In the data rows, the value 50 means zero.
Here are some numbered points:
[50 63 41 49 55 37 43 44 72 35 42 68 51 40 53 36 61 62 41 55 46 48 67 38 71 56 42 56 33 48 45 49 58 53 46 45 41 46 44 59 51 50 42 40 57 59 54 61] 0
[53 58 61 61 48 46 57 64 38 71 48 39 53 67 42 56 40 52 62 58 43 45 64 38 56 36 46 59 46 66 57 33 41 42 61 60 58 32 23 81 38 51 29 42 41 66 36 42] 1
[07 12 24 27 79 65 69 70 37 57 66 71 62 08 15 48 60 20 87 42 56 46 90 62 40 63 47 73 53 18 47 50 70 60 54 36 72 65 99 63 17 38 60 52 62 53 78 57] 2
[53 51 42 31 78 61 39 41 69 27 71 59 38 19 74 76 62 70 43 59 48 50 59 55 54 94 49 14 64 63 52 19 47 41 63 59 40 69 48 21 27 52 48 44 40 67 72 57] 3
[41 66 24 69 37 33 58 40 59 29 22 41 20 46 49 61 51 56 36 34 51 64 57 61 49 60 41 18 48 57 43 47 20 46 61 60 50 35 30 53 49 59 25 18 22 55 66 48] 4
[35 48 33 55 39 42 49 66 49 44 45 50 37 40 64 66 56 58 45 56 36 55 67 33 45 65 49 46 65 37 40 31 51 63 38 59 27 70 56 27 36 64 58 56 56 48 56 49] 5
[37 80 03 45 62 35 64 26 42 27 45 56 34 59 57 59 67 59 59 38 62 45 65 93 38 65 39 15 35 68 30 47 78 45 61 70 72 49 52 38 45 49 53 17 25 51 65 38] 6
[61 54 73 45 40 81 43 86 29 65 69 38 52 64 71 51 56 30 76 62 47 63 40 40 56 42 56 56 60 41 74 48 47 47 65 56 61 33 38 59 73 56 29 54 44 46 08 38] 7
[42 51 37 46 73 42 38 47 67 44 53 50 51 25 66 54 46 51 32 41 37 51 76 44 50 55 50 29 51 62 41 36 60 43 44 45 44 71 63 50 39 53 48 54 69 59 74 53] 8
[33 48 24 62 62 38 52 47 56 29 54 72 35 20 60 58 61 50 54 48 32 46 76 65 59 64 44 39 70 54 23 37 68 73 54 38 37 68 63 59 38 45 49 40 56 69 73 61] 9
[60 60 75 51 49 53 32 44 41 65 49 59 50 56 53 44 45 29 56 44 55 47 38 33 41 45 47 37 45 57 48 67 57 39 46 52 49 59 51 54 70 59 60 44 57 40 41 33] 10
[43 39 52 47 50 50 56 49 36 49 52 28 41 65 47 67 39 56 72 42 49 62 52 62 28 59 61 52 40 57 58 47 61 72 43 42 66 47 64 24 35 55 58 69 55 57 72 52] 11
[37 27 48 60 64 45 52 54 44 69 53 67 82 46 13 23 28 10 65 45 58 30 83 36 35 35 53 52 52 45 49 67 59 74 43 27 58 46 74 71 42 41 52 54 68 48 33 48] 12
[64 57 52 24 44 47 65 55 59 56 30 38 29 67 61 49 63 63 56 55 61 53 35 37 38 57 63 55 45 59 42 71 63 58 59 47 51 36 43 59 67 49 50 53 44 43 19 49] 13
[42 40 22 70 51 19 53 38 67 47 29 52 53 50 48 51 42 50 41 48 47 43 69 52 69 64 57 45 48 59 31 38 49 57 76 58 53 38 42 46 40 51 23 20 40 61 62 48] 14
[50 51 64 66 42 34 37 65 34 52 55 41 55 49 51 48 37 36 70 57 54 53 41 35 43 38 46 70 51 56 56 57 52 59 42 52 54 47 45 54 56 70 53 58 61 37 50 42] 15
[59 56 72 63 40 67 53 72 39 69 60 29 51 68 49 58 43 50 52 65 44 63 42 61 54 40 33 67 28 39 70 60 47 45 61 65 62 31 52 68 73 58 48 62 37 34 33 38] 16
[58 34 53 66 42 17 41 60 70 50 34 47 50 55 44 45 56 45 31 44 44 44 60 32 52 33 47 53 47 41 39 46 28 50 54 38 34 63 52 53 42 48 42 52 45 62 66 59] 17
[57 58 55 58 44 44 55 42 37 58 52 38 50 53 38 65 23 55 44 39 63 55 51 54 52 45 46 42 35 47 47 48 54 55 49 52 70 39 32 41 51 40 35 47 41 57 51 41] 18
[62 64 55 49 37 38 31 35 35 35 38 31 29 78 76 81 18 51 25 18 30 72 45 76 42 34 50 33 24 55 54 27 38 64 65 41 54 49 38 35 33 39 28 14 47 42 67 26] 19
[59 32 72 38 50 84 69 71 28 75 63 78 43 62 26 75 42 20 70 57 66 53 14 43 56 50 39 62 67 73 87 88 29 53 41 46 75 48 38 74 80 44 39 59 68 35 21 43] 20
[62 55 32 62 46 51 51 37 71 37 43 43 50 43 50 43 59 58 29 21 50 32 75 71 78 43 46 33 53 53 48 35 23 55 71 58 41 42 21 47 39 53 24 23 16 67 74 58] 21
[52 59 46 26 56 46 55 52 28 49 63 42 49 49 49 32 27 38 39 66 72 62 39 83 37 37 27 50 28 55 44 40 78 52 51 56 44 62 50 41 55 47 51 66 38 55 66 30] 22
[68 71 53 61 33 50 52 58 51 56 47 38 56 63 69 40 41 45 54 52 62 36 38 52 58 56 57 41 23 59 47 67 25 46 50 62 56 57 49 40 51 48 51 63 35 42 51 40] 23
New points follow, each followed by the numbers of its three nearest points above, looking only along the 6 directions in which the numbered points spread most, nearest first.
[40 29 35 62 43 39 66 53 68 40 34 62 51 54 56 83 67 83 51 21 44 66 57 44 51 50 53 57 66 32 41 35 31 47 68 68 53 20 30 43 34 65 36 14 41 71 66 66] 21 14 4
[64 56 71 48 42 53 47 54 32 64 51 43 58 39 59 44 60 51 68 56 58 49 32 30 29 51 48 52 50 48 45 73 54 42 46 52 52 70 54 56 75 39 58 45 51 46 37 58] 10 13 15
[16 11 42 51 71 49 43 37 34 39 57 77 67 08 36 46 29 07 76 36 54 19 93 49 80 65 57 55 68 42 25 63 77 98 72 50 42 80 96 44 27 38 55 29 76 46 99 56] 2 9 12
[58 49 56 59 50 40 40 75 68 31 51 45 49 61 44 40 61 58 35 72 40 47 32 40 58 27 39 43 45 38 63 43 34 21 44 39 49 49 51 66 59 43 68 71 50 48 31 61] 10 15 23
[61 47 53 55 47 73 38 45 34 63 49 33 55 56 57 55 26 43 60 55 36 58 40 48 39 42 53 53 50 46 50 54 40 56 50 49 55 58 62 41 54 47 58 38 68 36 52 40] 15 11 10
[58 59 69 36 54 61 49 50 69 53 50 35 60 48 53 56 71 86 30 63 58 62 25 56 49 49 34 52 35 49 65 35 45 33 59 34 37 48 36 49 51 55 61 81 48 52 43 74] 23 10 13
[53 71 54 27 49 34 51 22 74 24 36 51 51 46 55 53 45 43 30 37 49 54 61 61 72 52 44 42 52 60 35 50 52 61 50 44 44 52 37 54 37 47 11 29 40 66 50 68] 14 4 0
[55 44 22 48 52 44 33 08 48 35 45 50 13 78 50 50 48 42 34 31 24 41 62 78 68 68 82 46 48 42 44 46 34 63 52 32 51 37 71 21 24 24 47 37 49 47 63 24] 14 18 4
[41 52 62 55 50 52 31 65 56 41 61 50 32 50 73 43 37 45 33 50 07 56 63 42 55 59 41 51 53 27 59 26 55 44 44 46 19 59 52 49 29 55 77 73 78 38 50 46] 5 8 17
[58 26 58 57 28 32 13 64 45 48 62 82 32 58 58 32 53 19 49 50 00 10 80 11 88 28 91 84 84 29 66 52 33 62 19 48 03 33 75 75 45 24 40 40 71 47 40 28] 17 15 0
[45 45 58 47 60 40 48 61 52 41 77 45 56 61 63 57 43 44 63 57 50 53 51 45 54 57 57 33 55 71 40 62 76 64 35 54 33 69 61 43 58 57 69 60 88 47 67 30] 5 10 11
[49 51 62 54 50 56 62 47 55 60 34 48 37 58 45 53 51 58 51 58 51 51 54 46 50 41 40 61 37 65 54 53 61 46 43 55 54 53 40 57 60 57 26 50 41 40 37 36] 23 10 13
[40 51 42 47 58 35 58 47 75 33 59 52 52 26 53 43 60 52 23 55 54 51 53 59 59 44 43 29 53 58 44 20 68 59 46 38 37 70 58 42 36 56 49 56 47 73 65 71] 8 5 9
[42 33 57 62 53 35 59 60 59 54 33 38 50 57 29 55 51 30 57 53 62 44 50 28 43 39 56 73 50 39 55 52 42 73 46 56 56 53 57 53 66 53 43 45 52 36 56 40] 15 10 1
[26 00 35 52 50 64 53 52 52 67 54 78 57 40 20 50 69 37 62 41 59 37 84 32 76 65 52 58 72 40 44 59 24 54 75 69 66 35 55 80 58 47 32 39 53 38 74 53] 1 12 0
[41 51 62 42 51 46 46 73 68 50 51 58 65 43 32 28 47 63 45 78 51 57 41 36 46 58 52 67 61 60 46 60 53 30 36 58 42 70 43 42 64 59 36 59 46 67 34 69] 10 0 13
[30 17 46 64 45 40 62 63 56 49 32 40 38 67 58 45 75 78 43 41 53 54 24 63 49 35 42 46 44 33 48 46 28 46 50 60 62 48 56 48 51 41 45 40 45 45 35 61] 18 23 1
[75 34 54 55 56 60 54 31 31 74 45 40 54 55 39 42 57 27 64 72 52 39 35 31 36 37 58 57 77 52 50 65 49 56 19 31 57 50 54 45 57 31 52 63 44 61 36 45] 15 10 16
[50 62 64 42 52 38 52 34 51 65 45 35 58 52 46 56 40 60 59 62 56 58 22 46 48 46 41 63 40 49 46 55 62 43 50 39 42 46 40 41 70 67 49 60 68 45 47 53] 10 23 15
[60 37 65 38 44 43 44 58 51 79 41 49 53 71 38 34 74 44 52 60 47 56 47 31 51 34 72 93 56 34 77 77 42 49 33 46 40 26 55 67 70 35 45 65 66 40 25 49] 15 10 16
[46 58 50 54 41 70 42 48 50 45 51 40 53 62 45 46 41 49 53 45 49 80 53 46 41 45 55 67 30 48 50 48 28 59 52 35 58 40 37 48 33 50 42 50 34 43 40 35] 18 1 15
